One turn sends every row of this set to another row. A few are shown first. Where does it send the rows asked after them?
bidok: [ -9.6  -0.6   6.0  20.8   5.6   2.0   2.0 -15.2   4.3  -6.3 -16.6  -1.2
  11.8  17.3 -22.1  -6.3   6.3]
zov: [ -6.4 -19.1  -3.3  12.2  13.9   2.3   9.1  -8.2  16.6   3.7   0.4  -7.4
   3.7  21.3   3.6   0.8   0.5]
lel: [-21.5 -22.3   0.2   8.9   0.2  25.4 -12.8 -19.2   4.0  24.7 -11.5   5.2
  -5.0  18.9  -1.3  -4.8  -7.9]
pasu: [-11.8  15.9  -5.4  10.0 -13.0  27.9  -4.2 -25.2 -11.7  -3.8 -16.0  10.2
  15.8  19.3  -4.3   1.0 -11.9]
Vek: [-10.8 -24.4 -13.7   3.2 -19.4  28.7   5.4 -25.4   6.6  -0.5   5.4   8.7
  -0.1  20.0  10.3  -3.4  -7.0]
Valib: [  2.9 -11.3 -16.4   0.2 -13.9  29.3  20.6 -34.2   5.2  -1.6 -12.2  -1.1
 -13.3  12.1   2.5   2.5  -8.0]
fel: [  4.9   1.2  -1.7  13.9  10.2   4.4  23.6 -16.4  12.4   0.0 -18.9 -13.1
   1.2  12.5  -7.6   3.7 -13.4]
notok: [  0.1  -8.9 -12.9   3.8 -22.2  30.9  19.1 -28.6   5.1   0.3  -8.9   0.7
  -4.8  11.8   8.5  -0.5 -21.0]
Tido: [-13.6 -18.8 -14.7   3.8 -11.4  33.2  -2.2 -23.9   4.4  -0.5   6.2   9.6
  -1.2  25.8   9.7  -1.7  -0.3]
nuleb: [ -9.8  -6.1   1.6  17.7  12.1  -0.1   5.4 -20.1   8.1  -6.3 -13.0   0.3
  13.0  19.3 -24.5  -0.2   3.2]
ledat: [ -0.6   9.6  -4.4   3.7  -8.0  24.3   9.1 -18.2  -5.3  13.3 -21.3  -5.6
  -1.0  11.8  12.5   4.9 -23.4]
luven: [-19.3  -3.2  -2.6  14.4  -8.3  33.7  -7.2 -34.7  -1.6   5.2 -21.4  11.8
   2.5  17.5 -23.3  -5.7 -10.2]
non: [ -5.0   6.7   4.1  16.2  13.2  -1.5   7.6  -9.2   3.8   1.2 -15.4  -7.1
  15.8  17.7  -7.7   3.9  -9.1]
lodo: [-15.1 -18.2   3.8  22.6   9.9   8.5   3.8 -17.2  16.8   6.9 -12.7  -7.8
   0.7  13.0 -20.0  -6.3   5.2]
dumep: [ -4.5   9.5  -3.6   7.2 -18.9  25.9   9.3 -21.0  -6.0   5.2 -16.8   0.7
   9.3  12.0   7.9   1.9 -28.9]
zepof: [ -0.6 -12.9  -7.6   6.2   4.3   8.4  20.5 -16.0  12.5 -11.3   3.6 -14.9
  -0.4  18.3  -2.3   8.9   0.7]
dabe: [-11.5 -21.2 -14.6   0.2  -9.7  22.9  -1.3 -23.1   1.6   0.4   5.7   8.2
   1.2  23.3  11.5   1.5   7.2]
gofiv: [  6.2   0.4   0.8   7.9   5.3   7.7  23.3 -14.0   8.1  -6.9 -14.1 -16.5
  -4.7  16.5  -8.1   5.0 -14.2]
pumi: [  0.1  -8.8 -16.6   3.3 -15.4  37.3  16.4 -31.5   6.5  -2.5  -8.8   1.7
 -12.2  16.4   5.1  -1.0 -13.0]
deda: [  4.1  -9.9  -9.7  10.3   6.8   3.1  23.0 -18.3  14.5 -11.8  -3.3  -8.0
   3.1  17.8  -2.6   4.2   1.7]
deba: [-22.2 -13.1   1.8  13.6 -12.7  27.2  -8.1 -31.5  -0.1   9.1 -17.5  13.1
   6.2  16.4 -21.9  -7.5 -16.1]
nobon: [  0.1   9.5   8.9  14.2   7.2   1.2   8.1  -5.7   0.4  -2.9 -18.6  -9.4
   8.5  18.9  -8.2  -0.8 -10.5]
zuzu: [-10.2 -21.0   2.2  17.7  16.2   4.8   7.1 -17.0  18.5   7.9 -12.4  -5.5
  -1.4  17.6 -18.2  -3.5  -2.2]
vas: [-23.6 -18.3  -2.0  11.6  -3.0  34.5 -13.8 -21.0   5.2  18.8  -8.1   8.1
  -2.6  22.2  -2.5  -6.5 -11.3]
Sadag: [-22.8 -26.8  -2.0   9.5 -11.2  28.2  -9.7 -21.2   5.9  15.1  -2.7  10.5
   1.2  20.7  -0.3  -7.9 -12.8]
Luzi: [-13.2 -21.3  -1.7  14.4  10.4   9.1   6.5  -9.9  17.5   5.9   3.3 -13.7
   1.5  16.7  -0.3   3.0   3.9]
Dasi: [ -2.3  11.2  -6.7   7.1 -11.7  33.5   8.3 -19.2  -3.3   7.9 -17.5  -1.3
  -0.3  15.3  12.1   1.3 -25.1]
mul: [-16.7  -7.3  -1.0  11.0  -5.9  25.0  -5.1 -36.8  -2.6   6.5 -25.1  10.4
   0.6  14.5 -27.4  -3.6  -4.9]
vofe: [-10.7  14.2  -3.7   5.9 -10.0  17.9  -4.2 -24.0 -15.5  -2.7 -16.8   8.7
  17.8  18.2  -4.8   4.6  -5.8]
zatu: [-14.8   7.9  -0.3  10.7 -18.1  23.1  -3.0 -27.7 -10.6  -1.3 -17.2  11.2
  18.7  16.1 -11.7  -1.1 -18.0]

bidok turns into nobon
zov turns into zuzu
dabe turns into lel
Now find these:
notok turns into Vek
vas turns into luven

